One vector is turned by the same rotation once a tick. Each row is the vector after some number of ticks, and that number follows the row.
The counts run from 0 to 329.
[121 132  99  64 145 151 119 122 101 114 152 105 128  77 148  98 143 121
  90 162 119 143 130 102 122 107 159 166 141 113 129 123 109 121 123 111
 118 145 152 101 119 130 161 142 166 161  88 119  80  80 173 116 141 139
 155 101 144 177 145 155 165 153 117 107 180 154 126  87 159 180 127 178
 135 108 127 118 116 126 144] | 91
[112 108 121  44 150 152 133 114 115 105 142  90 161  94 132 118 117 130
  85 159 112 147 123 112 103 100 134 166 121 123 145 139 123 161 136 111
  96 141 158  79 120 135 177 169 133 144  92 126 107  83 165 112 148 155
 168  98 124 195 153 105 175 154 142 102 155 145 130 117 147 151 105 155
 129 128 116 127 123 104 124] | 189
[121 127 130  68 167 154 130 116 116 118 171  91 122  68 148 104 156 115
 108 149  93 130 124 110 120 124 158 166 106 148 133 130 119 117 131  81
  97 146 147 101 135 133 174 166 157 112  73 124  77  87 159 106 137 140
 152 115 167 178 165 128 177 153 115 111 156 140 109  96 136 166 114 163
 139  95 101 110 122 142 145] | 251
[127 134 125  59 129 159 127 110 116  97 152  80 146  70 151 108 127 125
  91 183 121 135 120  94 126  93 134 171 130 123 129 120 131 125 158 101
 109 153 149 108 122 124 176 153 156 139  73 116 109  93 157  97 157 124
 161 110 130 178 137 153 171 169 121 111 163 148 138  94 155 167  97 186
 125 116 126 145 125 124 139] | 174
[108 152 110  87 156 143 114 144 125 122 149  90 146  64 122 116 144 140
  76 157 127 145 122 128  96 126 145 162 137 109 152 125 150 139 106  90
 100 140 155  99 125 128 207 172 150  86  95 154 131  74 122 100 155 162
 141  98 116 157 172 110 156 128 160  94 133 169 106 137 132 142 118 171
 140  97 130 131 107 150 158] | 133
[119 155 118  80 166 141 113 150  96 112 148 101 130  96 132  90 146 120
 102 182 137 151 123 128 116 115 158 161 140 129 139 125 142 123  99 102
 103 134 186 110 115 142 172 144 169 125  93 128  70  77 120  86 155 133
 139  93 148 170 180 145 169 137 127 109 142 142 125  79 148 154 130 165
 139 103 119 113  94 145 161] | 219
[107 139 108  77 160 142 118 135 109 132 170 100 140  61 134 120 147 128
  95 161 117 143 151 115 103 124 154 168 120 100 142 130 144 137  88 117
 109 135 163 105 134 136 201 157 151  86  89 151  91  77 126 103 165 172
 142 108 150 158 159 125 159 138 147 118 142 163  96 131 135 136 114 170
 149  98 144 132 104 142 139] | 274
[120 129 131  50 160 145 140 129 107 124 164  98 157  87 133 123 132 129
  95 159 113 135 122 112 103 111 131 157 106 147 147 146 152 156  98 103
  87 138 160  89 116 145 190 172 139 126  99 138  96  71 137  95 157 141
 160 100 137 184 179 112 186 151 146 105 123 142 111 129 122 122  89 153
 132 120 115 122 108 138 131] | 190
[112 152 101  80 147 153 104 145 115 115 152 101 146  49 125 106 156 143
  87 172 122 139 139 117 117 121 148 166 151  95 129 111 140 113 114  97
 117 138 151 120 118 115 196 148 162 112  97 129 118  74 130 110 145 153
 138  94 130 144 144 145 152 138 134 117 169 188 112 101 158 174 133 179
 130  96 142 136 109 136 161] | 148
[119 148 104  76 149 142 111 137 122 101 153  91 133  57 133 102 140 125
  67 168 130 141 114 128  97  82 152 165 135  78 154 113 155 136 115 115
 109 144 151 116 130 125 194 163 162 121  94 131 106  87 134 106 164 133
 144 105 122 144 161 137 160 145 141 110 142 164 111 116 144 150 137 190
 141 110 143 150 107 129 142] | 206
[117 146 116  59 152 153 114 119 105 118 182 118 135  72 152 114 146 121
 100 172 123 140 138 103 104 123 150 159 118 120 150 134 147 121  84 116
 110 131 161 117 119 129 178 139 163 110  81 126  64  80 125 109 154 143
 148 112 169 168 158 153 169 158 139 112 136 144 109  90 141 136 107 172
 149 103 130 122 103 136 133] | 183
[108 126 110  61 165 160 122 138 105 110 157 113 143  81 134 102 142 129
  85 154 106 160 130 124  97 112 159 176 121 121 151 131 140 147  84 107
 103 129 167 100 130 136 178 142 153 128  89 120  79  74 147 116 134 158
 147 101 128 170 173  97 162 140 135  98 149 135 113 115 136 156 144 142
 153 109 106 115  98 126 138] | 204
[120 122 119  56 164 154 135 125 104 115 165 106 120  76 143 108 162 111
 108 138 114 123 130 114 122 113 151 169 124 139 139 138 130 129 129  91
  98 140 158  93 134 126 170 174 159 131  87 130  72  83 162 114 140 142
 141 112 151 174 175 127 172 149 122 113 167 154 103  91 152 173 111 147
 128 104 104 103 115 140 148] | 88
[119 131 125  58 154 158 111 128 114  90 147  81 160  63 131  94 116 144
  99 171 100 139 117 118 104 100 159 178 130 105 146 111 135 136 134 110
 103 145 145 112 139 146 172 146 160 138  72 113  86  92 151 108 142 135
 162 106 141 157 159 136 158 149 147 111 139 141 128 105 137 154 131 183
 145 100 117 142 109  92 150] | 44
[123 135 108  84 136 151 130 152 130 101 148 105 120  42 130  96 151 120
  69 157 121 143 121 115 119 108 126 183 140 102 127 116 132 125 138  91
  97 144 153 110 118 116 187 167 153 123  81 130 127  78 151 110 132 138
 145  90 114 141 166 120 154 142 120  98 155 159 108 111 145 174 147 166
 127 103 118 132 113 140 157] | 228
[115 128 127  76 156 161 107 106 101 115 152  86 135  74 148  94 138 126
 104 178 114 132 137  94 125 104 166 162 134 109 122 117 107 130 149  99
 111 138 153  97 134 138 168 139 166 132  77 128  89  94 167 105 139 143
 153 115 157 175 142 145 167 153 115 111 179 160 137  82 157 160 111 173
 130 100 128 140 130 132 151] | 254
[131 138 107  66 134 166 118 136 116  94 137  87 136  71 125  94 139 134
  99 171 129 133 114 118 114  99 148 186 147 118 129 114 145 124 154  98
 103 154 147 105 124 132 157 162 154 163  83 125 113  90 157 107 151 135
 151  96 128 163 159 150 167 157 131 111 178 159 132  94 165 172 128 184
 117 110 124 126 117 122 154] | 80
[133 150 118  79 166 146 118 151 122 116 157 104 143  63 109 102 138 139
 117 168 117 138 135 128 103 124 142 181 129 122 141 120 142 135  99  93
  99 128 162 114 128 156 190 158 163 118  86 143 103  75 112  94 142 164
 140  92 152 137 186 139 161 143 139 103 136 148 104 110 136 146 141 168
 142  96 133 119  92 141 170] | 136
[112 132 116  56 157 149 117 139  97 102 132  94 174 107 119 100 113 139
 106 193 117 155 117 128 108 114 144 167 141 139 136 118 144 149 107 108
 106 135 183  85 120 157 178 148 159 158  91 121 105  78 135  99 149 151
 164  87 137 176 162 122 168 141 149 122 154 153 146  97 162 156 124 159
 124 127 120 124  99 114 152] | 59
[109 128 128  56 159 155 136 117  88 123 157 105 159  99 138 108 139 126
 111 181 118 146 132  96 124 129 133 147 140 136 123 127 114 136 126  82
 114 132 169  89 117 133 171 151 149 153  89 115  98  64 156  99 137 160
 157 107 150 193 146 128 177 152 120 129 172 158 144  93 168 165  97 151
 117 122 114 114 119 135 150] | 164
[105 113 128  65 165 147 126 121  93 111 134  94 134  50 139 114 132 145
  89 166 104 146 117 114 117  96 135 149 127 107 124 121 120 150 118 109
  95 131 169  88 135 144 181 150 149 114  84 136 113  73 166 119 136 155
 157 126 119 171 155 100 151 130 137 114 142 179 115 124 159 166 122 145
 135 129 117 129 103 105 155] | 51
[131 153 120  74 156 144 133 142 123 123 169 116 143  66 141  99 149 121
 125 170 123 134 131  96 121 130 140 175 129 150 132 129 137 111 119  87
  99 138 156 117 122 144 178 167 163 127  78 128  92  78 121 101 140 137
 150  93 160 157 173 153 183 170 125  98 150 132 115  89 130 151 112 179
 123  93 118 117 102 156 145] | 9
[128 152 127  80 144 146 109 136 109 103 139 100 126  54 138 117 142 122
 105 170 155 142 121 123 118 101 132 159 134 101 127 108 147 112 120 110
 105 142 164 119 119 130 180 167 164 117  93 139 103  84 119  91 157 140
 134 113 135 146 165 159 146 143 127 119 150 182 113  94 162 157 121 179
 128 124 135 137  99 134 175] | 68
[111 145 120  85 175 139 107 127  96 116 138  88 154 106 125  99 111 142
 115 184 122 151 125 122 110 117 155 166 137 127 134 126 125 150 116 105
  94 123 179  94 123 174 189 130 165 130  99 127  84  72 138  84 153 157
 150  99 151 174 162 129 168 140 125 111 162 153 149  82 152 153 128 162
 139 115 138 122 105 132 157] | 128
[120 152 138  74 151 129 123 126 121 118 157 112 142  91 134 113 104 132
 100 189 134 143 125 106 124 118 122 150 122 133 143 127 136 158 110 108
  91 135 169 102 115 154 213 161 148 108  98 144 115  71 129  75 160 153
 153 101 136 166 170 124 178 155 139  97 111 137 137 110 124 123 100 164
 144 130 138 134 104 152 144] | 118
[109 133 112  76 167 148 132 138  95 131 161 110 141  90 127 110 158 124
 101 154 113 142 134 117 119 135 137 155 132 143 131 132 126 131 109  73
  96 128 174  83 113 149 186 173 157 118  99 131 103  58 158  94 144 162
 136 100 144 179 179 106 174 140 115 110 162 156 116 109 154 164 107 134
 126 103 121  92 114 166 153] | 237
[116 135 120  68 153 155 112 142 116  94 135  99 148  80 136  82 121 129
  76 181 117 152 112 123  97  95 161 178 140 112 143 112 144 140 113 114
  99 135 153 108 129 136 174 136 166 145  87 118  94  85 154 104 147 121
 159  90 132 166 165 130 160 145 134 100 143 145 137  87 137 161 142 182
 141 108 109 145  97 105 147] | 207
[128 158 109  62 133 148 133 159 118 118 176 125 146  79 132 103 161 124
  95 164 126 141 128 124 113 128 137 174 140 133 148 134 162 122  94 100
 107 142 162 119 114 120 173 168 149 134  90 128  95  80 124 102 147 136
 140  84 141 156 179 154 177 155 132 109 142 150 105  96 138 148 126 173
 131  96 121 112  94 151 140] | 78
[111 127 125  71 171 148 132 146  97 106 145 118 137  72 145 104 139 118
  92 155 119 143 107 126 111 117 139 168 111 135 131 125 145 133  99  88
  83 127 172  91 129 154 177 161 160 117  86 128  74  75 143 109 129 136
 142 113 128 168 197 105 166 128 123  96 127 140 102 101 138 153 138 141
 137 112  90 118  91 134 159] | 215
[138 142 126  55 159 150 138 122 109 122 172 110 125  73 137 106 135 110
 121 174 123 139 145 102 123 107 133 168 121 138 137 135 117 134 109 111
  99 136 171 113 114 159 185 147 166 133  90 137  75  86 139  89 143 147
 154  97 165 166 159 153 180 170 116 106 148 117 126  80 132 139 112 180
 152 120 130 118 114 151 141] | 103
[132 142 125  60 143 145 141 145 121 127 181 132 122  47 138 116 170 115
 101 160 126 135 140 102 121 123 116 174 116 127 138 134 147 121 108  95
  98 146 152 122 115 115 182 178 148 116  80 137 101  87 121 102 143 140
 140 102 144 151 178 142 177 163 128 102 143 146  89 104 142 157 115 172
 131 104 126 122 100 154 139] | 321
[115 125 136  77 149 152 106 118 106 114 155  98 141  59 156 102 123 134
  86 181 111 143 140  94 123  98 156 160 117 110 118 107 121 130 134 115
 114 135 149 120 143 135 183 131 170 121  76 115  87  87 160 101 140 135
 172 106 148 175 138 139 156 157 130 117 153 156 129  84 142 163 126 183
 146 111 113 153 119 114 143] | 33
[117 147 134  67 143 128 130 135 107 131 162 115 170  86 123 120 117 147
  99 188 127 153 130 105 111 125 118 155 125 130 140 135 138 153  94 107
  93 129 181 102 115 157 207 146 147 111  92 139 130  70 116  89 156 155
 174  92 126 167 167 118 173 153 158 104 135 146 127 121 135 126  95 163
 127 124 135 133 107 140 144] | 281
[108 122 109  56 145 155 119 105 105 121 157  91 126  46 145 118 154 128
  77 155 118 135 136 111 114  99 158 154 120  94 132 127 131 124 136 115
 115 144 149 108 138 112 169 164 154 114  89 132 101  81 170 118 140 146
 149 121 146 167 140 128 159 138 138 113 161 179  93 115 157 171 117 175
 134 109 125 143 117 129 138] | 181
